Each row is where one point has got to under a steady rotation. How many steps took it there?
The counts run from 0 to 1105.
[  1  -6   0  13  35   6 -12  15  -5  19   2   5 -25 -26 -10  -4   8  22
 -16  14   8   0   5  -4  30   0  22  31   4 -22 -31  -1  -2  16   7]  577
[-11 -18  -6   4  10   9   7  28  31  31 -14  -9 -24 -31  -5   6   9  -9
 -27  26  15   5  14 -10  25  13  -7  -1  10  -2 -10  -2   8  -2  19]  134
[ -3  -7 -12  10  36  -7  -1   7  28  23  -8   0 -34 -20 -19  -7   3 -11
   0  21  17  21  -4 -15  20  27   1  13  22  -1 -22  10   6   5  -7]  720
[ -4   0  -5  23  26  11 -14   9  16  29   7  23 -27 -15 -18   1  17 -19
  -9   7  14  -5   3 -12  26  13   2  28  16 -22 -18   2   8  21  -8]  795
[  0  -6 -15  18   6  -8  -2  10  -7  28 -17   5 -30 -27  -6   6   6  10
  -7   7   3  10  24 -25  32  13  -1   9   3 -25 -36  -4   4  22   7]  613
[-16   6 -11  19  33  -1  -7  22  21  34   8 -14 -26 -19 -11  -7   0  14
 -11   9   9  10  11 -13  16  14   2  38  18  -8 -10   3   4   9  -7]  454
[  6 -11   1  13  13   8 -13   8   5  37 -11  13 -32 -25  -8   7  25   1
 -17   5 -12  -3  17 -15  17  11   6  24   9 -22 -25  -8   2  31  -2]  407
[  3 -17   6  11  44  11 -13  11  14  26   6   3 -33 -26 -15  -4  17   9
 -18   6  -5  -5  -5  -7  24   3  15  27  19  -6 -15   8  -6   7   1]  1093
[-11  -6 -19  19   6 -10  -4  24  10  31 -11 -11 -22 -36 -11  11   2  10
  -9   1   5  13  18 -28  37  16  -5   2  13  -9 -20   1   8   6  13]  609
[-10  -4 -11  16  12  -5  -6  33  11  26  -9 -19 -16 -33  -6   1   1  28
 -21  13   6   6  20 -13  31   8   4  23   0 -13 -20  -3   7   5  16]  59
[-14  -6 -19  18  10  -8  -3  22  12  29  -7 -11 -22 -37 -11   8   1   8
  -8   1   9  14  16 -28  40  16  -4   0  15  -8 -18   5  10   1  14]  608
[-11  -6 -15  11  14  -1  12  14  10  29 -13  -2 -31 -22  -9   4   3 -14
 -16  21  19  22  13 -20  34  18 -15  -9  15 -15 -21   2  13  -3   7]  1028
[ -6  -7  -6  23  27  -3 -12  32  28  32   0 -12  -9 -19 -17  -5   6   8
 -14  16  14   2   2 -10  10  12   6  41  16  -4 -17  -6  -3  20   4]  969
[  2 -11   2  -2  31  13  -6   1  11  26 -12  10 -44 -24  -5  -3  12   6
 -15  19   2  -6  13  -3  15   9  19  24   0 -19 -30   0  -3  22   0]  26
[ -5   1  -5  21  32  10 -14  10  18  29   5  18 -31 -13 -20   2  16 -21
 -12   8  14  -4   0 -12  26  15   0  25  17 -20 -15   3   7  16  -9]  796
[ -4 -15  -4  11  22  -2   5  21  -1  22   0 -12 -24 -34   0  -6   7  27
 -25  19   4  21  14 -10  38   1   2  11  12  -8 -19   8   8  -8  17]  863
[ -5  -6 -15  24  12  -9  -4  22   9  25 -10  -4 -23 -27 -14   8   9  -6
 -15   6   9  16  12 -26  44  18 -17  -2  15 -13 -15   5  14  -8   9]  95
[ -6   4 -11  16  36   2 -13  11  -7  26  -2  -2 -30 -23 -15   4   2  14
  -8   4   9   7   3 -18  35   7  13  17  10 -25 -34  -2  -1  14   2]  194
[ -2 -15   1  26  10   8 -11  17   5  39   9  14 -20 -25  -6   4  26   6
 -19  -1  -7  -5  18 -17  23   1   1  30  18 -16 -14  -2   3  25   5]  790
[  4  -7  -3  15  23   2 -16  21   1  19  -9   0 -20 -29 -11   0   7  23
 -19  16   7  -4  11  -5  29   3  19  31  -6 -21 -32  -4  -1  19  12]  575
[-12   0  -4  25   7   8 -10  25  20  36   5   9 -19 -22  -5   0  17   3
 -20   8   6  -4  24 -11  19   9  -3  40  10 -18  -6  -4  11  20   0]  662
[  9 -32  -8  16  11 -13   3  10  12  14  -5  16 -18 -37 -12 -10  10   6
  -3  20  16  20   5 -13  34  11   8  10  16   0 -31  13   6  14  18]  601
[ -3 -18  -4  11  19   4   1  23  38  24  -6   8 -16 -20 -11 -10  10 -10
 -15  34  25   2   5   0   7  15   8  32  10  -1 -19  -2   3  21   7]  549
[ -6  -1 -10  20  27  -2  -9   2  -3  24  11  14 -35 -27 -11  -3   8  12
  -1  -4   5  13  11 -18  37  10   8  22  17 -20 -23  13   9  13  -4]  1001
[  0   0  -2   7  17   3 -11  24  12  33 -18 -13 -30 -28  -2   3  16  16
 -32  18 -11   3  21  -7  22  14   1  25  -2 -19 -14  -8  10   5   1]  955
[ -2  -5  -1  15  43  12 -18  21  24  25  -4  -3 -29 -18 -24   2  10  -8
 -22  11   7 -14  -6  -8  25  12   5  25  10 -11 -13   1  -5   2   2]  286
[ -6  -1 -14  22  13  -7 -17  23   8  22  -6   0 -15 -33 -16   5   2  18
  -3   4  13  -1  14 -17  34  11  16  25   2 -17 -29  -1   6  22  12]  190
[  1 -17 -11  32  18   1  -8  21  14  27 -10   1 -27 -14 -20   1   2   1
 -10   1   9 -19  15 -25  22   5  -6  27   5 -15 -26   1 -15  19  14]  496
[-16   7 -10   4  17  10 -12  13  21  32  -6   3 -36 -36  -7  11  14  -5
 -15   7   2   6  15 -12  35  23   4   7   7 -18  -9   2  21   4  -3]  17
[  5 -13  -3  23  32  -6 -10   8   4  35  -2  -4 -35 -20 -15  -3  13  15
  -8  -2 -14   9   8 -24  18  12  -1  27  25  -7 -20   5  -6  16  -6]  199
[ -2 -19  -1   2  10  -5   3  16  25  37  -9  -2 -20 -38  -3  -2  22   2
 -15  23  -2  29   8  -9  15  22   2  11  25   5 -11   2  17  11   3]  430
[ -8  -4  -1  14  29  15   6  12   2  36   0   8 -33  -5  -4  -3  11  -7
 -24  25  17   3  12  -8  13   1   0  26  13 -28 -27 -11  -3  23  -1]  1051
[ -1 -18   1   8  32   1  -3  11  16  26   7  11 -18 -30 -16  -4  21  -9
 -10  21  13  24 -14  -7  26  15  12  11  31   0 -19   5  10  12   3]  297
